(in the rows, 128 means zero)
Each path is a new rotation, seen through one point. The rows after it are directions, each followed by how far the rotation turns it, in degrees a step (0 if it stays put).
Each turn is a multiple of 5 degrees from 10 to 175, or 0.
Each row of a path follows its step; steps can be skipped.

step 0: [134 134 142 131 128 136 125 122 133 127 132 120 129 126 129 128 134 133
 113 132 122 132 128 140 115 124 119 137 133 120 127 128 126 148 139 123
 138 111 126 129 117 131 136 140 145 115 120 139 130 132 137 112 133 115
 122 119 139 127 145 133 125 130 129 119 143 140 131 120 115 131 130 114
 140 119 137 125 128 120 145]
step 7: [130 130 127 129 114 128 128 124 115 129 119 130 133 130 128 145 127 126
 122 143 119 120 128 119 134 119 129 131 117 129 130 144 146 143 114 134
 114 108 131 130 121 113 147 128 138 137 127 131 123 130 131 123 127 114
 129 130 141 128 125 135 116 125 142 142 127 133 116 121 121 123 137 127
 139 128 127 112 136 116 124]
step 9: [125 116 129 117 123 140 123 117 119 130 118 128 122 119 120 122 141 122
 133 124 122 131 133 119 131 130 135 124 109 140 132 147 137 147 125 128
 117 121 135 139 125 125 114 136 151 133 128 137 144 124 131 130 132 112
 137 132 130 126 126 118 122 128 125 124 128 140 124 130 121 130 124 135
 126 139 154 123 125 122 132]
step 12: [136 138 128 137 118 120 141 130 122 109 122 123 120 135 128 134 142 120
 122 144 136 126 125 133 115 113 136 125 128 118 133 153 128 145 138 129
 129 142 131 122 116 133 137 134 134 123 128 134 133 122 134 113 130 139
 122 135 135 119 130 140 125 139 132 128 119 140 134 133 126 124 107 118
 118 135 126 124 127 129 129]
step 13: [113 128 133 145 124 122 136 129 134 141 141 138 128 126 119 127 149 125
 123 125 121 114 114 126 134 134 136 130 124 136 129 147 125 134 121 137
 123 103 127 119 116 122 132 132 135 135 143 123 135 122 139 122 120 126
 120 135 121 135 125 131 137 133 139 123 124 142 130 123 133 128 111 136
 130 120 141 116 124 120 121]
step 19: [117 142 127 123 120 141 123 140 133 117 139 126 127 103 105 136 131 136
 130 133 118 127 128 131 132 122 131 128 130 143 137 133 128 135 129 137
 123 121 125 119 118 129 140 132 135 125 145 142 127 128 138 116 126 121
 126 143 122 112 136 144 126 111 141 132 132 125 124 119 117 132 118 122
 132 125 125 136 123 127 136]
step 29: [130 140 136 139 123 129 145 128 140 125 137 130 127 134 123 125 137 132
 124 142 146 134 136 127 122 123 136 135 122 117 140 149 124 142 130 137
 123 123 110 133 120 124 128 140 134 124 138 124 139 125 115 121 125 131
 130 143 141 127 129 124 135 125 129 136 114 131 113 136 125 126 125 141
 147 131 146 123 131 117 121]
Directions:
[130 125 129 126 131 126 129 127 129 130 126 127 128 131 130 127 129 128
 130 130 128 131 128 127 131 126 126 128 126 125 129 127 129 128 129 123
 132 127 124 128 128 129 129 131 126 128 127 131 127 129 128 126 126 129
 125 129 128 129 128 128 129 131 131 127 130 130 124 127 128 127 125 126
 129 128 126 130 129 128 128] | 65
[130 129 127 131 127 131 124 126 125 130 133 131 127 130 130 128 125 129
 126 131 127 129 129 129 127 129 126 129 131 129 130 127 127 130 127 125
 129 129 125 128 128 131 133 129 130 129 128 126 128 127 125 130 129 127
 125 128 131 131 128 128 128 128 130 129 128 126 127 128 127 129 132 127
 129 127 129 127 130 126 127] | 100
[128 129 132 127 127 125 128 127 128 128 126 130 131 128 128 127 124 128
 123 126 130 130 128 126 129 130 130 131 128 128 131 125 128 128 128 126
 126 126 126 127 129 127 127 126 133 128 125 131 127 130 127 126 128 128
 130 126 127 131 128 127 125 128 128 128 127 129 128 128 128 127 129 128
 127 128 127 123 127 129 130] | 45
[128 124 127 129 126 128 129 129 126 127 126 129 130 130 131 135 125 129
 128 128 129 132 130 129 131 127 129 126 128 129 129 129 128 129 129 128
 128 127 127 126 124 129 126 129 125 127 128 124 130 124 129 128 129 125
 132 130 128 130 128 126 125 127 128 129 129 127 128 126 130 127 127 128
 127 129 131 128 129 128 128] | 20
[129 127 123 129 129 126 127 126 127 126 128 127 126 125 129 130 131 132
 129 128 127 128 130 128 127 128 125 125 127 127 129 127 128 126 126 129
 124 128 126 130 131 129 127 130 130 127 127 129 129 126 127 127 130 127
 130 127 128 127 125 125 127 129 128 129 126 129 127 131 128 124 125 129
 129 124 127 124 131 127 124] | 20

step 5: [130 121 130 116 132 132 135 134 125 129 112 128 136 134 132 119 127 125
 118 117 136 145 145 126 120 131 104 128 121 123 125 128 132 131 121 135
 134 143 135 118 128 126 108 117 118 128 123 132 125 139 135 125 132 135
 126 130 146 136 119 136 136 131 149 115 131 122 125 138 126 130 129 124
 131 109 140 121 117 139 124]
step 8: [123 139 135 124 121 130 130 127 145 129 136 138 128 135 138 133 133 118
 134 111 134 127 117 140 118 132 119 121 113 115 113 125 143 121 141 111
 137 133 125 124 133 130 125 119 120 126 132 149 135 135 133 130 127 117
 123 135 141 136 131 135 130 133 132 127 133 118 126 120 133 115 136 129
 116 135 137 110 129 112 131]
step 17: [139 140 133 133 133 132 136 131 148 130 122 144 138 120 140 127 128 119
 105 118 134 145 142 132 124 127 126 138 113 136 129 119 138 132 131 123
 136 120 118 130 130 128 129 116 132 122 123 118 136 134 134 120 114 112
 121 141 136 117 115 130 136 125 136 130 123 129 121 124 130 127 118 118
 126 137 136 113 138 125 130]
step 20: [122 122 137 122 143 128 122 139 125 137 120 122 138 124 123 138 121 131
 111 120 122 132 115 139 113 125 125 127 123 132 109 121 138 118 125 127
 130 120 132 142 122 123 129 135 115 127 133 127 141 126 124 124 121 133
 113 136 115 133 138 119 136 125 143 111 135 123 131 129 121 129 136 125
 111 128 148 110 124 132 134]
step 24: [116 128 118 138 132 131 114 130 135 125 123 142 135 130 133 117 127 122
 128 113 145 137 131 148 132 117 117 116 126 137 128 132 124 128 141 138
 138 135 133 128 114 132 142 125 126 130 123 145 132 121 135 122 133 119
 131 131 116 121 123 128 123 124 143 115 139 126 111 118 118 127 129 111
 115 121 138 126 117 122 127]
step 28: [132 122 135 144 126 128 118 130 132 130 117 116 129 139 128 135 119 117
 119 126 124 136 125 135 128 127 125 125 121 140 124 114 125 135 129 125
 133 119 124 119 121 132 112 117 120 120 134 133 133 118 134 128 130 130
 116 146 117 136 135 130 134 124 135 129 123 125 111 138 119 121 140 134
 132 119 159 108 119 119 121]
step 29: [127 121 142 131 130 131 145 135 126 133 122 123 125 130 126 132 121 126
 133 109 130 129 134 132 126 122 123 115 137 141 132 124 130 130 120 131
 135 106 138 143 132 140 115 135 116 129 136 129 136 140 123 118 109 122
 124 140 133 122 136 125 123 131 126 131 130 109 120 139 116 124 110 110
 126 126 144 123 127 134 122]
Directions:
[129 126 128 128 127 129 128 127 128 125 127 126 127 130 129 126 127 127
 127 130 132 127 129 131 128 126 124 128 128 126 128 131 131 128 128 132
 129 133 127 127 126 128 129 131 125 128 127 127 127 130 127 125 131 129
 128 126 127 125 128 130 129 130 127 129 128 129 131 131 129 133 128 125
 126 128 126 130 126 127 127] | 40
[127 126 127 130 129 125 127 131 128 127 130 129 128 127 127 130 130 128
 126 130 125 127 126 131 128 128 129 132 126 131 127 127 130 128 127 127
 127 130 129 128 128 130 125 126 127 126 129 125 129 126 129 127 129 130
 129 131 130 124 126 128 125 130 124 131 127 125 126 130 129 127 126 126
 127 129 127 132 129 128 125] | 20
[130 129 131 129 126 126 127 127 130 126 131 133 128 128 127 129 128 127
 126 129 131 126 127 125 124 129 125 128 130 127 126 127 125 127 129 126
 131 128 129 129 129 129 128 132 129 129 130 128 130 128 128 126 129 128
 128 127 126 124 131 128 126 127 126 128 131 127 127 126 126 126 128 127
 128 125 127 127 127 128 125] | 65
[127 127 124 131 130 128 132 127 130 129 131 128 128 128 127 130 126 127
 131 125 126 125 130 128 127 128 126 128 125 127 126 128 130 128 129 129
 129 127 132 129 126 130 131 132 126 128 132 127 128 126 128 129 125 127
 125 127 128 128 128 128 132 128 129 126 127 127 127 127 130 128 129 125
 130 131 129 127 127 124 126] | 85

step 0: [127 140 134 121 134 121 116 108 114 135 120 134 134 128 142 138 139 125
 144 133 127 145 133 127 133 111 122 130 140 131 133 133 128 134 136 132
 135 127 129 128 131 125 134 109 126 117 120 130 136 132 126 123 112 126
 136 130 129 123 127 121 132 129 125 129 134 119 108 128 122 109 117 123
 140 132 125 123 113 130 136]
step 10: [121 146 122 128 136 125 127 124 132 136 129 129 114 149 130 129 111 116
 132 134 134 124 133 110 124 130 132 133 133 134 123 122 144 122 126 132
 122 134 118 137 135 127 120 135 137 124 122 133 139 113 130 123 120 135
 137 129 124 122 127 130 128 133 127 132 143 118 119 112 124 126 139 139
 124 120 108 114 134 141 123]
step 14: [136 121 132 127 128 139 120 134 140 113 129 131 144 143 140 118 114 135
 133 116 132 133 135 122 123 133 121 126 123 131 136 122 126 133 144 138
 137 117 134 136 113 118 126 137 126 128 126 135 118 155 142 138 130 111
 131 139 120 128 122 136 130 124 133 123 126 131 126 128 121 134 131 134
 120 126 139 136 121 137 124]
step 18: [120 124 118 120 129 119 137 127 129 118 123 135 134 119 125 134 138 111
 145 135 126 133 127 132 116 120 115 133 127 132 132 137 132 121 120 129
 142 131 136 127 124 134 122 135 139 124 134 114 150 123 133 132 126 116
 114 121 129 118 127 126 109 134 114 131 136 132 124 129 112 121 129 129
 113 134 128 117 139 113 126]
step 21: [131 127 114 127 123 137 129 141 127 130 124 132 116 127 127 124 118 145
 104 132 132 122 140 128 109 108 123 128 143 122 124 118 130 132 135 130
 130 123 132 134 131 130 123 126 132 126 117 126 128 122 131 148 123 124
 139 129 115 110 118 131 124 123 121 128 123 127 137 139 134 135 123 115
 127 131 149 132 131 127 137]
step 25: [135 133 137 127 124 127 121 125 123 129 118 122 120 130 128 131 142 130
 135 117 155 130 150 125 134 137 122 127 126 134 135 137 129 122 119 134
 146 135 109 129 131 132 118 127 129 139 135 113 139 121 122 121 122 121
 120 128 132 123 130 121 140 134 144 116 135 117 132 133 131 127 139 135
 124 140 130 114 129 125 133]
step 30: [114 129 113 128 124 124 112 116 127 139 130 112 118 135 142 136 142 134
 131 123 129 134 125 132 131 120 121 124 120 140 139 123 137 133 141 141
 131 138 123 119 122 127 129 120 141 132 122 133 149 121 127 123 140 129
 125 115 134 146 134 130 117 129 124 130 136 138 144 129 121 132 126 117
 132 127 122 133 138 130 122]
Directions:
[124 127 125 130 127 128 126 125 129 128 129 131 128 127 129 129 125 127
 129 127 124 130 128 130 126 125 129 128 127 129 127 127 130 127 128 126
 124 130 129 127 130 128 129 124 130 131 129 128 131 127 128 128 127 128
 126 126 125 125 129 125 125 130 127 132 132 128 130 129 130 127 128 127
 127 129 127 128 124 130 127] | 35
[126 125 127 128 130 127 127 127 128 128 130 127 130 125 127 127 129 124
 131 124 123 128 130 128 128 129 130 128 132 128 128 127 129 129 126 129
 131 130 127 125 129 128 128 131 128 130 128 127 127 128 129 131 125 130
 130 129 128 128 126 128 129 130 131 126 127 123 129 129 132 129 127 125
 127 129 129 127 131 125 128] | 110
[128 129 130 125 129 130 128 125 130 129 128 130 126 126 128 130 130 128
 129 127 129 127 131 127 131 126 126 128 128 130 127 127 126 128 127 125
 129 132 130 128 130 127 126 125 127 126 127 134 129 126 126 129 130 127
 126 126 127 129 131 128 130 128 129 130 123 126 130 128 127 130 129 127
 129 132 130 130 128 127 125] | 10
[131 131 125 132 129 130 129 126 127 131 128 129 130 131 128 129 127 129
 127 124 127 128 129 126 130 124 128 128 128 128 127 129 123 128 130 126
 128 127 129 128 129 125 127 127 131 127 129 126 124 131 128 129 129 126
 128 130 128 126 124 129 129 130 129 131 126 130 127 129 129 129 127 127
 128 126 128 127 128 127 129] | 55

step 2: [112 111 115 122 142 127 113 119 132 121 120 133 135 144 110 135 132 123
 124 122 117 132 129 134 129 136 118 123 127 135 115 124 131 138 127 123
 133 135 116 123 133 125 132 127 136 125 129 128 112 126 119 132 135 125
 127 125 129 124 119 117 118 135 130 140 130 146 133 121 129 135 133 129
 131 127 102 127 132 135 135]
step 5: [121 124 119 134 142 125 123 121 132 132 121 132 128 137 118 129 115 120
 130 138 125 136 126 124 133 120 117 118 132 115 121 127 127 133 123 126
 138 116 127 123 132 135 126 133 112 109 123 122 118 132 125 139 134 125
 122 121 142 127 119 129 111 132 131 143 114 142 129 119 124 133 137 115
 129 114 125 144 141 140 126]
step 17: [133 126 119 139 135 123 115 132 125 125 133 147 125 141 110 132 110 135
 130 123 124 125 124 116 121 128 108 127 128 114 124 120 121 119 132 138
 119 146 124 135 127 135 125 135 123 124 132 116 130 128 115 130 134 128
 129 119 137 108 119 119 131 135 128 131 126 132 131 137 122 128 128 118
 138 122 130 146 129 135 131]
step 20: [130 112 121 135 136 118 129 111 116 131 128 138 149 146 117 129 112 121
 139 126 126 134 126 119 132 130 117 125 125 133 115 114 125 123 138 127
 124 140 112 126 136 127 123 132 128 122 113 116 137 125 117 135 127 134
 129 128 133 128 125 111 139 128 134 130 124 129 142 122 134 143 123 129
 124 129 133 124 132 132 135]
step 22: [144 127 123 132 116 144 117 121 128 132 131 148 133 136 122 127 121 134
 135 125 123 137 117 125 123 118 123 129 146 110 127 127 119 131 138 128
 127 137 134 135 129 118 139 137 128 112 125 118 133 119 128 128 140 133
 131 130 144 111 123 134 124 127 124 134 118 142 131 128 131 135 124 121
 135 116 122 127 128 142 139]
step 24: [113 121 123 123 128 138 137 121 129 117 131 146 135 141 111 122 133 135
 128 127 133 127 124 119 129 131 114 137 126 135 117 116 122 127 133 136
 117 137 117 130 126 134 125 127 121 130 118 119 129 125 118 124 139 121
 129 133 141 109 137 109 133 145 131 125 130 141 126 115 123 130 126 131
 119 121 121 123 134 138 125]
step 26: [124 123 128 141 128 134 132 131 139 127 140 133 124 152 128 127 130 135
 128 131 143 127 129 121 137 126 124 128 139 108 140 127 122 119 139 130
 137 141 124 134 127 112 125 138 124 112 134 126 136 133 114 146 131 135
 127 120 128 114 122 121 120 133 125 126 118 135 121 122 127 128 139 131
 131 123 133 125 130 147 138]
Directions:
[124 124 128 128 129 132 130 133 130 126 126 130 128 128 125 129 128 130
 130 125 128 125 131 127 128 130 129 131 129 128 129 127 129 126 128 130
 127 130 128 129 125 128 129 127 126 131 130 126 127 130 130 129 127 127
 128 126 126 127 124 126 127 128 128 128 130 127 127 133 127 129 129 131
 131 127 127 127 128 126 128] | 45
[125 126 132 127 132 126 128 123 126 127 127 130 128 130 129 125 130 127
 128 128 128 129 129 129 129 128 125 130 126 127 128 126 129 129 126 126
 126 126 130 129 127 129 127 123 126 129 125 127 127 129 132 127 126 129
 130 130 125 130 131 127 128 128 129 129 127 129 127 128 127 126 129 125
 128 126 126 124 129 127 130] | 80
[130 127 130 127 127 130 130 131 128 126 127 126 130 130 125 126 128 127
 129 127 130 130 127 128 127 130 130 125 126 129 129 129 130 126 124 127
 127 129 126 127 128 128 130 131 128 125 131 125 128 126 130 129 127 131
 128 127 126 129 132 126 129 127 126 125 128 131 130 128 131 130 127 128
 125 126 123 127 126 128 130] | 175
[127 129 126 128 127 128 124 130 127 130 125 128 127 128 125 131 127 127
 128 130 131 129 127 129 129 129 127 129 128 128 127 128 132 126 127 129
 130 126 130 126 132 127 128 128 128 128 129 129 124 128 129 126 125 127
 125 127 126 133 130 130 128 130 128 130 131 128 128 129 126 129 130 127
 129 127 126 131 132 125 130] | 10
[129 127 130 128 129 128 129 128 128 133 127 129 126 129 127 125 128 128
 122 131 129 128 132 124 127 125 131 128 129 129 129 128 128 129 128 130
 131 126 129 127 127 124 131 130 126 127 126 124 127 129 128 131 128 126
 125 131 127 131 125 129 126 127 127 129 128 130 128 127 128 129 126 130
 127 128 128 127 127 129 131] | 100
[124 125 126 129 127 129 132 129 126 128 127 130 129 125 127 126 128 126
 130 127 129 127 128 129 127 129 128 129 128 131 128 131 127 129 127 130
 128 127 127 127 134 129 130 128 128 129 126 125 126 126 125 128 131 129
 127 126 127 132 128 129 128 133 128 129 125 129 130 126 130 125 128 128
 128 129 131 126 126 127 126] | 80
